500 stands for zero in the data rows.
Here is a table of points, one per row:
tensor([477, 609, 535, 463, 421, 531, 647, 568, 381, 459, 556, 507, 512, 580, 297, 517, 472, 540, 414, 419, 465, 463, 683, 478, 518, 536, 388, 493, 423, 478, 403, 739])
tensor([428, 575, 464, 449, 490, 538, 452, 399, 503, 641, 476, 454, 394, 503, 498, 425, 465, 497, 479, 446, 475, 435, 965, 471, 472, 490, 597, 404, 509, 399, 486, 185])
tensor([441, 475, 364, 529, 450, 333, 461, 511, 559, 419, 377, 515, 458, 689, 547, 433, 507, 527, 482, 520, 488, 438, 443, 597, 505, 383, 521, 414, 590, 539, 437, 546])
tensor([478, 604, 433, 626, 542, 441, 605, 410, 455, 999, 506, 500, 567, 445, 440, 445, 397, 438, 519, 477, 477, 612, 497, 462, 641, 380, 471, 416, 483, 525, 551, 567])
tensor([451, 486, 474, 496, 532, 478, 497, 488, 501, 463, 450, 401, 401, 467, 561, 641, 665, 547, 429, 597, 569, 638, 471, 471, 456, 387, 330, 571, 454, 479, 434, 526])
tensor([495, 460, 474, 377, 542, 632, 473, 509, 505, 555, 674, 826, 426, 481, 404, 587, 567, 416, 432, 460, 434, 466, 520, 479, 554, 521, 500, 469, 521, 475, 509, 433])
tensor([469, 355, 467, 544, 349, 524, 529, 587, 470, 490, 517, 517, 407, 522, 506, 477, 508, 517, 419, 354, 428, 514, 490, 380, 492, 490, 464, 514, 594, 514, 652, 523])
tensor([551, 501, 577, 500, 405, 566, 380, 653, 514, 484, 336, 429, 517, 489, 484, 719, 419, 504, 466, 512, 475, 603, 531, 442, 509, 394, 482, 435, 454, 474, 592, 532])
tensor([317, 496, 500, 495, 507, 433, 336, 382, 512, 448, 590, 423, 496, 502, 433, 699, 506, 467, 452, 494, 476, 496, 444, 444, 650, 558, 657, 516, 494, 535, 324, 474])
tensor([447, 393, 629, 531, 487, 386, 506, 558, 451, 500, 452, 525, 482, 304, 474, 417, 671, 693, 494, 566, 519, 497, 473, 445, 463, 563, 461, 549, 418, 521, 510, 451])
tensor([376, 898, 469, 485, 434, 457, 536, 514, 608, 396, 536, 475, 495, 438, 419, 408, 419, 689, 407, 467, 528, 438, 404, 479, 476, 404, 457, 612, 778, 511, 536, 387])
tensor([501, 628, 371, 597, 413, 582, 552, 499, 470, 509, 376, 506, 470, 400, 580, 571, 675, 413, 662, 552, 572, 316, 435, 449, 528, 509, 400, 434, 438, 582, 438, 464])
tensor([638, 415, 460, 324, 444, 507, 553, 295, 267, 429, 517, 514, 642, 406, 434, 508, 434, 462, 482, 480, 497, 545, 498, 491, 494, 373, 500, 407, 574, 517, 515, 448])
tensor([613, 579, 449, 472, 638, 525, 464, 414, 463, 485, 446, 469, 402, 536, 479, 395, 550, 609, 416, 411, 564, 369, 507, 580, 595, 528, 407, 507, 494, 530, 561, 525])
tensor([558, 558, 469, 405, 409, 399, 636, 540, 495, 493, 533, 457, 377, 396, 624, 446, 483, 392, 461, 521, 303, 555, 392, 389, 521, 479, 396, 449, 468, 491, 473, 408])
tensor([523, 543, 569, 417, 450, 499, 504, 473, 467, 468, 476, 673, 633, 462, 697, 488, 501, 500, 448, 560, 685, 528, 701, 528, 934, 538, 610, 441, 427, 400, 630, 495])
tensor([510, 460, 659, 428, 545, 482, 502, 641, 755, 500, 446, 471, 400, 496, 463, 544, 544, 507, 467, 529, 402, 504, 440, 445, 459, 546, 577, 394, 502, 377, 443, 476])
tensor([462, 532, 480, 447, 410, 458, 602, 470, 715, 531, 558, 483, 462, 485, 359, 526, 468, 532, 777, 394, 763, 579, 479, 503, 434, 493, 512, 488, 503, 459, 372, 537])
tensor([513, 485, 564, 372, 498, 507, 512, 432, 541, 575, 465, 529, 427, 454, 409, 477, 675, 591, 565, 530, 399, 517, 488, 481, 416, 485, 480, 507, 423, 513, 374, 539])
tensor([514, 482, 531, 483, 671, 384, 508, 448, 475, 376, 458, 471, 491, 485, 407, 466, 477, 430, 679, 480, 413, 391, 563, 429, 437, 437, 410, 651, 389, 455, 516, 467])
tensor([768, 584, 462, 525, 417, 455, 316, 478, 483, 536, 508, 460, 462, 441, 451, 515, 349, 722, 628, 468, 445, 483, 436, 559, 499, 576, 469, 578, 552, 584, 423, 447])
tensor([537, 515, 502, 418, 570, 500, 529, 521, 420, 548, 497, 541, 465, 999, 580, 496, 500, 518, 438, 487, 510, 537, 526, 391, 483, 512, 519, 534, 451, 525, 520, 422])
tensor([574, 501, 425, 468, 419, 392, 426, 559, 451, 467, 518, 430, 441, 510, 314, 443, 398, 235, 412, 512, 570, 554, 433, 558, 460, 711, 468, 510, 472, 391, 517, 488])
tensor([638, 563, 477, 455, 514, 739, 276, 504, 477, 494, 573, 493, 649, 433, 580, 499, 484, 411, 446, 535, 474, 568, 521, 490, 422, 381, 548, 491, 420, 378, 464, 535])
tensor([460, 430, 520, 593, 479, 753, 495, 384, 595, 622, 429, 464, 586, 485, 348, 389, 460, 498, 459, 511, 380, 439, 505, 602, 536, 499, 472, 427, 342, 570, 637, 476])
tensor([572, 521, 692, 504, 430, 341, 407, 473, 435, 545, 575, 610, 464, 470, 606, 409, 603, 496, 460, 429, 629, 406, 469, 508, 293, 454, 485, 511, 473, 420, 592, 567])
tensor([400, 502, 490, 391, 481, 424, 453, 525, 546, 529, 430, 477, 448, 521, 489, 649, 564, 396, 425, 704, 614, 442, 537, 528, 393, 522, 477, 460, 567, 707, 646, 566])
tensor([504, 455, 408, 501, 656, 559, 517, 566, 646, 445, 939, 421, 527, 473, 562, 437, 490, 500, 439, 642, 576, 493, 522, 486, 460, 583, 487, 479, 446, 590, 449, 485])
tensor([451, 547, 421, 482, 566, 506, 449, 518, 436, 518, 522, 635, 467, 519, 546, 318, 597, 492, 424, 441, 438, 416, 546, 605, 478, 459, 493, 547, 533, 565, 387, 773])
tensor([308, 428, 508, 494, 509, 470, 432, 512, 479, 425, 484, 430, 509, 516, 631, 441, 593, 476, 575, 341, 461, 812, 488, 731, 511, 513, 443, 426, 577, 561, 486, 456])
tensor([434, 456, 408, 602, 506, 459, 432, 576, 508, 474, 453, 524, 529, 470, 455, 490, 486, 477, 484, 613, 399, 521, 507, 460, 530, 395, 480, 980, 560, 433, 520, 484])
tensor([436, 390, 620, 622, 418, 684, 519, 527, 483, 524, 479, 392, 408, 485, 421, 441, 598, 456, 602, 732, 768, 467, 501, 399, 486, 516, 496, 472, 737, 576, 478, 490])
tensor([503, 397, 491, 548, 516, 493, 439, 591, 311, 469, 561, 471, 539, 568, 454, 513, 617, 519, 553, 435, 493, 493, 397, 668, 466, 415, 513, 462, 468, 570, 529, 288])
tensor([620, 475, 443, 929, 522, 456, 522, 350, 664, 462, 531, 730, 526, 505, 479, 527, 456, 505, 418, 494, 529, 604, 607, 438, 459, 439, 443, 377, 498, 485, 559, 478])
tensor([321, 535, 516, 545, 684, 553, 378, 477, 426, 489, 541, 547, 460, 450, 504, 534, 396, 450, 474, 380, 544, 460, 334, 460, 618, 471, 534, 458, 330, 366, 577, 524])
tensor([368, 344, 457, 470, 574, 468, 554, 563, 432, 427, 466, 533, 450, 505, 559, 420, 199, 620, 585, 604, 544, 473, 485, 487, 489, 477, 424, 529, 480, 445, 566, 492])
tensor([406, 443, 460, 568, 457, 495, 420, 435, 580, 461, 452, 444, 515, 545, 587, 474, 475, 580, 537, 540, 341, 411, 512, 539, 468, 606, 404, 444, 727, 328, 489, 581])
tensor([451, 638, 415, 687, 418, 606, 799, 469, 449, 450, 494, 461, 485, 458, 456, 663, 479, 527, 495, 631, 435, 565, 483, 720, 303, 524, 897, 483, 449, 461, 527, 491])
These points spread out most along one direction. Take the direction at right angles to it along which they spread out most. Go by this last direction. Where along it does each point below lie, from 0 to 99? 50 is the average, and the first point above lies past it. One standard deviation of the points above along it is 16.
tensor([504, 492, 875, 496, 451, 557, 506, 478, 471, 501, 513, 613, 548, 589, 643, 478, 416, 391, 456, 469, 497, 425, 484, 701, 530, 410, 495, 542, 490, 554, 339, 557]) >> 61
tensor([577, 482, 479, 444, 390, 434, 461, 474, 614, 433, 746, 381, 468, 502, 533, 484, 522, 578, 707, 515, 368, 487, 481, 467, 690, 488, 484, 555, 472, 509, 638, 682]) >> 61
tensor([591, 614, 492, 457, 507, 562, 575, 579, 540, 493, 359, 565, 585, 541, 456, 482, 568, 570, 657, 507, 561, 579, 458, 473, 490, 650, 451, 611, 485, 522, 508, 493]) >> 47
tensor([441, 418, 475, 459, 423, 411, 462, 403, 458, 518, 519, 494, 892, 556, 505, 522, 484, 453, 486, 409, 514, 294, 502, 301, 387, 528, 535, 466, 450, 500, 523, 475]) >> 58
tensor([528, 510, 587, 524, 571, 469, 483, 528, 441, 412, 426, 512, 464, 441, 646, 607, 392, 515, 546, 463, 408, 573, 476, 448, 482, 829, 562, 494, 562, 813, 424, 514]) >> 50
tensor([584, 505, 567, 544, 553, 500, 537, 693, 427, 482, 461, 452, 573, 626, 518, 490, 492, 533, 508, 665, 421, 529, 424, 472, 525, 639, 481, 423, 554, 330, 356, 390]) >> 52
tensor([545, 528, 593, 433, 885, 516, 558, 499, 463, 482, 493, 470, 602, 441, 474, 556, 511, 490, 501, 445, 506, 484, 530, 469, 492, 480, 515, 437, 583, 454, 660, 706]) >> 60
tensor([539, 496, 420, 541, 481, 455, 517, 620, 493, 435, 458, 406, 458, 469, 529, 449, 515, 393, 497, 440, 509, 525, 524, 411, 540, 354, 703, 487, 447, 662, 455, 486]) >> 44
tensor([635, 393, 380, 428, 475, 564, 560, 451, 596, 467, 345, 443, 565, 463, 562, 355, 475, 501, 392, 383, 582, 657, 434, 410, 447, 573, 603, 555, 405, 434, 521, 492]) >> 51
tensor([546, 307, 478, 433, 491, 517, 725, 453, 571, 647, 484, 456, 457, 437, 596, 727, 478, 426, 446, 436, 551, 398, 457, 777, 508, 500, 496, 590, 536, 495, 454, 440]) >> 37
